Which row each row swaps with, under one turn or mirror:
The rows were stretched afterwards, more along some directions than others.
Kig: [ 29.4   7.8  19.8 -14.9  -5.0  -0.8   2.1 -27.5 -18.1  20.8  -5.2 -24.3
   2.2  43.9   2.9 -19.2   3.5]
gog: [ 10.0   6.4  14.0 -27.0   3.9  -5.2  20.8 -18.2  17.4  -0.1 -15.7  15.9
   0.3   5.8   7.4 -16.5 -20.2]
gunu: [ 32.4  -8.6   8.9 -28.1  16.1  -9.8   7.8  -7.3  -6.1  10.3  -7.1  16.3
 -10.3  -1.3  12.3  -5.8  29.9]
sizu: [ 24.1  -3.7  21.4 -64.8  20.1  -4.8  12.5 -34.4   8.0   1.0  19.0   5.5
 -13.8  21.5   8.1 -14.0  -4.1]
rogi: [ 34.2  -1.9  20.5 -26.6  33.6   8.2   3.8  -5.7  -2.5  -4.5 -15.2 -13.6
   5.8  22.8  29.2  16.5  23.7]
vilag: [ -9.3   4.7   7.3 -30.6  22.1   8.3  18.1 -18.0  26.1 -10.1 -11.1   9.1
   7.1 -18.3  11.6 -14.0  13.9]
sis: [ -8.8   7.4  16.2 -37.6  30.4  13.3  17.8 -19.1  18.6  -6.0  -8.1   3.6
   9.1  -4.1  17.8 -13.9  25.9]
Los: [ -2.3   6.9   8.0 -40.4  20.4   8.8  22.3 -21.2  23.7  -0.9 -19.0   2.6
   6.4 -14.3  14.6 -11.8  27.1]
Tego: [ 38.2  -6.8  22.5 -27.5  31.0   5.1   5.1  -7.2  -2.2  -8.8  -5.9 -13.0
   2.2  20.7  18.2  12.4  21.2]
niz: [ 31.6  -6.7   3.2 -23.3   2.2 -13.1   3.7  -7.3  -6.0  13.1  -7.0  12.4
 -11.5   2.6   0.2  -3.5  33.1]
kovur: [  8.8  11.5  14.5 -24.2   7.2   1.1  14.7 -13.9  13.2   2.1 -14.0  19.0
   0.7   1.5  14.6 -11.3 -19.5]
rumir: [  7.2 -17.3  12.9 -25.6  -1.2  -0.9  16.7 -20.7  -1.4   7.3  16.9 -10.2
   1.4  26.8 -25.1 -39.4   9.8]
Fafi: [  8.7 -18.1  20.4 -42.4   5.1   6.0  25.3 -28.4   1.9  13.0  10.6 -14.9
  -1.1  23.3 -23.1 -34.9   6.4]
tek: [-10.2   0.9   9.1 -40.3  16.7   8.6  20.8 -19.5  23.3  -1.8 -13.1   7.0
   6.6 -20.4   7.3 -17.1  25.4]
zov: [  5.4 -26.6  27.2 -19.9  29.6   1.5  -2.3 -13.6  11.4  -3.2  26.4  -0.7
   2.9  -0.3  12.2 -10.0  14.4]
Kezan: [  5.6 -30.1  21.4 -15.8  30.4  -1.0  -2.8 -14.3  12.3   2.7  22.4  -2.3
   4.5  -4.5  14.8 -15.8  21.7]
kulu: [ 32.5 -13.2   8.0 -17.9   8.1 -13.9   0.4  -5.4  -3.5  11.9  -6.2  15.1
 -11.5  -5.8  -3.8  -3.3  30.6]
nabol: [ 24.8   4.7  20.8 -24.4  -1.2   1.6   6.9 -36.6 -13.0  22.1  -2.0 -22.4
   1.8  41.5   3.5 -26.2   4.1]
tizu: [  7.7  28.1   7.5 -50.9   7.7   1.9  19.4 -25.5  13.8  20.9  -9.5 -15.8
   1.1  33.4  28.8  -1.2 -10.7]
Vefop: [ 11.8 -20.0  21.6 -21.7   8.8   5.6  16.4 -28.6  -2.7  10.6  13.3 -19.0
   0.8  19.8 -22.1 -35.2   9.7]
Vuduk: [  8.5 -20.6  20.9 -35.8  -0.5  -0.5  23.5 -29.2   8.4  12.1  16.3 -13.0
  -3.0  20.8 -31.3 -36.1  -0.4]
Ter: [  8.5 -26.1  32.9 -16.7  23.8  -1.1  -4.3 -16.4  11.7  -3.3  18.0  -5.6
   3.8  -0.3   5.6  -3.5   9.6]
tuvep: [  5.9  -3.2  13.0  -4.0 -22.0 -13.8   2.5 -12.9   0.7  30.3   8.8 -13.9
  -2.0  12.1 -20.2 -13.9  -5.1]
gasu: [ 32.0  -2.7  25.2 -32.8  32.4   7.8   9.4  -9.2  -2.4 -14.6  -2.8 -10.2
   3.4  10.3  17.4   9.9  12.8]
rubul: [  9.6 -14.6  23.1 -22.7   6.4   4.3  15.0 -18.8  -5.3   7.3  14.1 -13.9
   1.7  27.7 -26.1 -29.7  12.8]
Roso: [ 26.8  -7.1  21.0 -58.5  10.4 -12.8  11.4 -30.0   1.6   1.8  23.0   7.2
 -15.8  23.7  -2.5 -18.4  -2.8]
Doti: [ 32.0 -13.9   5.9 -15.9   9.4 -10.3   1.2  -3.1  -5.2  12.9  -6.8  14.9
 -10.2  -5.4   2.5  -3.8  30.8]
bitik: [ 24.4  -4.7  20.4 -64.7  16.3  -8.4  13.3 -31.1   9.4   5.1  19.2   9.8
 -16.0  25.7   4.2 -15.1  -0.4]
Zibet: [  2.0  13.3  15.2 -23.2   3.2  -2.0  12.5 -17.7  15.6   4.0  -9.1  12.8
   2.6   7.4  14.1 -12.6 -22.0]
zeni: [ 19.1  -6.9  19.5 -63.7  15.3  -7.8  18.7 -32.6  10.1   6.0  19.2  11.3
 -15.7  18.6   4.6 -16.2  -5.8]
Mikuf: [ 36.0  -8.0  10.7 -26.6  10.3 -10.2   4.5  -6.7  -5.6  11.5  -7.3  14.0
 -12.1   2.4   1.7  -2.4  33.1]
natol: [ 28.0  -4.0  21.1 -65.5  21.8  -6.8  14.5 -33.8   6.9   4.1  14.7   4.8
 -15.0  25.9   6.6 -12.4  -1.9]
Megog: [  4.5  13.0  10.8 -22.3  -2.1  -3.1  15.0 -15.7  15.7   1.9 -14.3  17.7
   2.3   2.8   6.0 -12.8 -18.1]
miv: [ 29.8  -3.2  20.6 -26.2  34.1   9.6   4.1  -4.5  -5.1  -9.1  -3.4  -9.9
   5.1  14.7  25.6  11.1  25.7]
Ruf: [ -7.9   4.5  20.5 -39.3  30.4  15.1  25.6 -24.0  14.9  -9.3  -8.6   3.9
   9.7 -16.9  18.5 -18.6  19.7]
kun: [  9.7  -2.8  13.9  -3.8 -21.6 -15.8  -0.9 -18.4  -3.5  32.0   8.8 -24.4
  -2.5  21.4 -22.1 -10.4  -4.8]
mesad: [ 28.1   1.5  23.6 -20.0  -2.5  -3.3   5.7 -35.3 -11.9  13.2  -5.1 -22.7
   1.6  33.5  -1.1 -25.5   7.0]
mebu: [  5.2  24.5   5.2 -40.2   8.8  -2.1  17.6 -19.5  15.2  20.7 -15.2 -11.4
   1.4  22.7  25.8   5.1 -12.8]
tig: [ 26.5   3.6  18.9 -21.3  -2.8  -0.1  -0.7 -33.0 -14.8  19.5   2.4 -21.4
   0.4  40.0   3.1 -25.6   4.8]
ref: [  9.0 -27.1  28.6 -19.7  32.0  -0.7  -1.3 -15.6  17.3  -4.3  17.8  -0.2
   2.9  -6.3  14.5  -5.7  17.3]

Swapped with Kig: Zibet
Swapped with Ruf: rumir
Swapped with Vuduk: Los
Swapped with tig: kovur

Which row each row swaps with, under one turn or mirror:
The rows were stretched afterwards, more along some directions than others.
laru: [ -0.8  23.1   7.9  -1.0  10.5  -5.5   7.8   9.2  10.4   3.4  -7.0  -3.7
  14.6   6.8   6.0 -27.6 -13.7  19.8 -12.0 -12.8]
daf: [ -3.8   4.2  18.2 -16.6  11.9 -16.5  13.7   3.7 -15.5 -19.0 -14.1  -9.0
  24.6   1.6   6.8 -23.8 -14.7  19.7 -16.9 -16.1]
Penu: [ -2.1  27.2  -2.5  -3.8  -2.8   6.0  25.4  19.4   2.2  -5.6  19.8 -14.2
  29.9  15.2  -1.6 -22.8 -25.6  13.7   7.7  12.0]
Buzap: [ -3.9  -1.1  -2.9 -24.5  15.5 -15.6  12.8  -9.4   9.7  -1.8 -13.3  12.1
  28.8  16.8   5.1 -38.3   6.2  18.1  -0.4 -12.0]
Vidaz: [-15.2  30.4  -8.4  -2.9  -2.2  -2.5   8.5  25.2  -8.4   1.8  -0.7  -0.6
   5.2  20.4   3.8  -1.7   0.4  17.6 -11.7   3.2]
tabeg: [ 13.3   7.4   1.0 -20.1  17.5   5.9   6.9  13.5  -9.0 -33.1  15.4 -11.8
  39.7  -5.6   8.5  -3.8  28.1  22.0  10.2  13.1]
dif: [  8.4   2.6 -17.2  -7.2   4.5  -6.4  15.0   9.7 -21.1 -11.8  14.4  -3.3
  16.9   7.1 -11.3 -18.1   6.7  -3.7  34.4  18.5]
panad: [ -1.7  32.7  20.5   1.3 -10.0  28.9   1.8  11.5   2.8   7.6  16.5 -20.2
  55.9   7.2  28.4   8.8  12.9  21.3  -9.5  12.1]
Gofos: [-12.0  33.7   8.6  -0.2  13.2   7.5  13.1  27.8  -2.6 -15.3  18.4 -21.7
  24.3  12.5  17.3   6.7  17.4   5.7  -5.0  10.2]
sugep: [ 11.6  12.3  11.8 -43.1  17.8  -7.3   0.6  20.6  -5.9 -14.2  17.3 -22.5
  36.0   0.1   4.0  -9.4  28.8  -5.5  20.7  14.4]
zuse: [ -8.5  26.5  17.1  17.9  -3.1  15.7   2.5   5.5   0.9  18.2   6.9  -0.4
  50.4  14.6  22.4  -6.8 -10.2  -1.0  -3.8  -0.1]
nomo: [ -9.6   8.9  15.6   1.3  12.0   1.8   6.9  19.4   1.6  -9.4  14.2 -14.2
  25.6  15.7   1.8  -9.3  13.3  12.4  -5.3   4.4]
gumok: [  7.3  18.4  -6.4 -24.7  19.9   3.6   5.5  25.2 -28.2 -22.3  13.1   8.3
  33.3  11.2 -11.8  -8.9  36.3  13.4  36.3  27.7]
keru: [-12.6   7.7  17.7 -30.7  11.8   0.1  14.2  14.8 -26.5 -14.7  -6.8  19.6
  45.1  16.7   6.7 -21.5  -5.0  21.2   2.2   1.2]
sozur: [  2.7  28.8  20.0  15.7   7.1  11.9   2.5  35.5 -17.9   9.5  10.9  -6.5
  55.7   2.7  25.2  15.7  20.9  23.2   7.2  22.2]
dosap: [-13.2  26.1   0.9 -10.7   6.9  -5.4   8.3  28.7  -8.7 -17.3  -2.7  -2.6
   6.0   8.9   9.2 -12.7  10.8  37.9 -12.3  18.4]
piba: [  4.4  15.1  -0.3 -45.9  25.2 -13.5   2.3   7.7  -0.8  -7.7 -18.7  25.9
  33.7   6.1   2.0 -21.6  17.2  12.7   8.4 -12.4]
zemu: [-12.7  15.1   9.3 -17.2  20.6 -18.5   5.7  12.0  -0.8  -8.0  -6.8   4.4
  26.1   2.3  23.1 -19.0  22.2  21.3  -2.0  14.5]
savuv: [ -5.9  43.9   9.3   7.6  -7.4   3.0  14.0  31.5 -17.0 -18.3  17.2 -21.6
  25.6   7.9  15.6   9.2   0.2  47.0  -6.8  28.5]
Sog: [ 14.9  18.0   9.7 -10.5  21.8  -1.6  -3.3  23.4  -1.7 -18.1  12.9   0.0
  57.8  11.1  17.2  -9.3  20.2   2.5  23.6  10.4]
gena: [ -2.9   7.4  -9.8  -9.7  15.0  11.3  18.7  11.0 -16.3  -2.6   8.9  15.2
  39.4  21.5  16.0 -11.1  10.6  22.4   9.1   3.0]
kaz: [-10.4   1.9  18.3 -41.4  10.0  -9.7  13.8   2.5 -26.2 -11.8  -8.9   3.2
  23.2   8.0  -3.0 -41.3  -8.3   1.0   2.2  -0.4]
Melar: [ 10.1   2.1   6.3 -33.8  20.6   1.0  -6.6  10.8  -2.8 -12.5   6.9  -8.3
  38.7  -5.4  -2.1 -10.2  34.2 -13.0  21.8  -5.6]
Lifa: [ -3.2  35.1 -12.6 -17.7   7.6  12.9   6.2  26.0 -20.3 -14.6  14.2 -25.4
  25.6   1.6   8.2   4.1  16.7  -0.1  13.0   8.7]
Dazum: [-11.9  14.6  -2.3 -23.7  -1.1  -3.3  15.7  12.9  -5.5 -17.8  -0.7  17.1
  41.4   9.0   7.1 -15.0 -14.0  10.3  -6.8 -16.1]
Pamuz: [ 22.8  28.8   5.8 -15.6  20.8 -24.4 -11.5  32.1  -0.8  -9.6  -8.4 -13.3
  19.9   4.8  18.4   3.2  20.5  23.0   6.1   9.4]
lek: [ -0.7  20.3  15.2 -37.9  20.0 -18.5  -4.9  36.5   8.9 -14.1 -17.8  14.1
  25.1   8.0  17.0 -13.6  -1.5  33.6  -8.7  -5.4]
laset: [  0.9  36.4  -1.8 -12.1  -6.0  29.2  17.6  20.7 -20.9 -12.2  21.0 -11.8
  48.4  15.8   7.5   6.9  15.7   8.1   8.5   6.2]
bami: [  0.8   5.1  18.3 -15.0 -11.5  10.1  12.5  10.9 -12.2  -8.3  -3.2   3.0
  35.7   0.0   1.0 -21.6 -23.2  33.5 -11.9  -4.9]
nodi: [ -3.1   4.8  18.2   5.1   9.6   2.2  -1.8  15.3   0.5  19.9 -13.3  12.9
  32.6  -5.1   6.7 -15.9   6.1   4.7  -5.7 -15.0]
vif: [ -7.5  20.9  22.7   8.3  -8.3  18.0   7.4   9.6 -23.1  -2.7  20.5 -13.5
  64.8  17.4  21.6   2.1  14.7  21.6  -0.7  18.3]
Sev: [  8.3  15.8  25.8 -30.9  10.3  -2.6   0.8  22.0   8.2 -10.2 -15.1  23.2
  42.4  16.1  11.3 -19.0   3.4  28.3  -7.8 -13.6]
femi: [  2.9  21.1  12.2 -28.2  10.1 -12.4   2.9   4.4   4.2  -5.0 -15.2  25.6
  44.0   7.2  14.4 -20.4  -0.5  23.6  -3.0  -8.0]
Bar: [  2.6   5.2  12.7 -24.0  24.4 -21.3  14.3  20.7  -3.0 -25.0 -13.7   1.9
  10.1   0.6   0.8 -27.8 -14.9  13.1  -8.9 -19.3]
vudo: [ 14.9  -8.9 -14.9 -24.3  32.5 -22.0  14.6  18.0 -15.9 -22.4   6.2  -4.7
  14.2  -9.4 -13.6 -36.9  12.7   3.5  32.3   8.7]
rore: [ -1.0  17.5  10.2 -15.6  11.6  -3.1  16.5  15.2 -23.1  -8.7  -0.8  -1.2
  12.5   4.4 -21.0 -39.3 -19.7   8.8   9.3   2.0]
Lud: [ 14.1 -15.2   4.6 -23.3  14.4 -13.0  -8.4   4.6 -13.2 -23.6  -9.1   8.9
  16.0 -11.7   1.7 -17.2  33.2  17.9  13.9  -0.6]
zesi: [ -5.5  54.8  22.6 -14.7   4.9   1.4   2.0  27.5   2.7  -1.2  12.0 -20.0
  39.9   6.5  23.3  13.1  17.9  24.9  -6.7  21.1]
gid: [ 12.1   8.5  31.0  -9.5   4.8  -4.8  -1.2   5.0   3.5  -6.9  -0.9   3.7
  48.0  10.6   6.4 -15.8   1.1  43.5  -6.8   2.9]
turaz: [  7.6  24.5  -8.1  -4.4   4.9  14.1  11.3  19.7 -23.0 -15.3  27.8  -1.0
  42.3  11.5  -7.7  -6.4  19.8   8.7  32.9  27.4]
kuvut: [  3.2  17.9  12.8 -20.3   6.4 -25.2  -4.1   6.2   9.9  -2.5 -12.7   7.7
  32.3   5.7  29.4  -3.7  16.2  18.8   1.6   9.6]
gugu: [  5.3  20.8  16.1  -1.3 -11.7  -2.6   1.0  23.9  -7.7 -10.4   9.6  -5.9
  44.3  -4.6  13.2  10.2  -8.5  23.0  -0.8   9.1]
vad: [  5.9 -16.1  20.2 -17.8   5.9  -9.0   3.7  -1.1  -2.5  -2.0 -10.1  13.8
  41.1   4.8  -5.6 -39.4 -12.1  13.0  -5.0 -25.7]
suliz: [-10.3  -5.1   1.2 -22.7  14.5   5.1  20.0  -0.1  -1.6 -17.2  -6.8  22.1
  27.3   9.6  -0.5 -35.6 -10.0  23.2 -13.6 -15.8]
vopig: [10.4 25.0  4.5  1.3 19.0 -9.0 -8.8 19.2 23.9  2.0  1.9 -0.7 41.9 -2.7
 24.3 -1.6 22.8 30.7 -2.2 -0.2]
ludu: [  9.1  -1.6  -1.5 -20.0   6.1 -17.6  10.2  10.2 -24.0 -34.6   5.9  -8.1
  25.7   3.5  -6.4 -20.0  23.9  34.0  22.9  26.9]
suza: [-11.9  17.4  -4.6  16.8   0.0   4.6  21.4  15.7 -34.3 -13.6   4.7  10.1
  27.4   8.6  -1.4 -24.2 -16.3  40.6   1.7  14.9]
vudu: [ 18.4  22.8 -13.1 -26.9  27.6 -14.8   7.0  27.5   6.7 -13.8  -1.8 -15.1
  16.8  -2.5  10.6 -14.1  10.9  21.3   3.1  -1.9]
Movu: [ -0.2  24.8  23.1   1.0   1.5  10.1 -15.7  22.8   9.2   3.8   6.5  -1.4
  55.0   1.3  39.2  14.6  22.7  18.9 -15.0  10.0]
Rovuz: [  8.0   2.2  -5.9  -6.5   4.2  10.7  11.5  18.0 -18.6  -4.3   8.0   5.0
  40.7  -0.4   2.4 -16.3 -18.7   6.3   1.8  -9.3]
Veros: [ -3.7  38.6  24.5 -14.4 -12.2 -11.8   3.1   9.7   7.6 -15.1  -3.4 -21.8
  33.1  -5.3  27.4  -4.0  -5.1  28.7 -14.6  14.5]
Kek: [-16.2  16.2   8.0   9.3 -18.9  24.7  20.9 -12.8 -28.1  -2.1  13.3  -7.8
  36.5  14.9  -8.2 -16.6 -10.6  21.8  -9.1   2.9]

Swapped with savuv: laru
Swapped with Melar: keru
Swapped with Sog: Dazum
Swapped with zemu: vudo
Swapped with gumok: piba
Swapped with Movu: Rovuz
Swapped with suza: vopig
Swapped with gid: Kek
Swapped with Veros: Penu
Swapped with gugu: zuse
Swapped with vudu: dosap

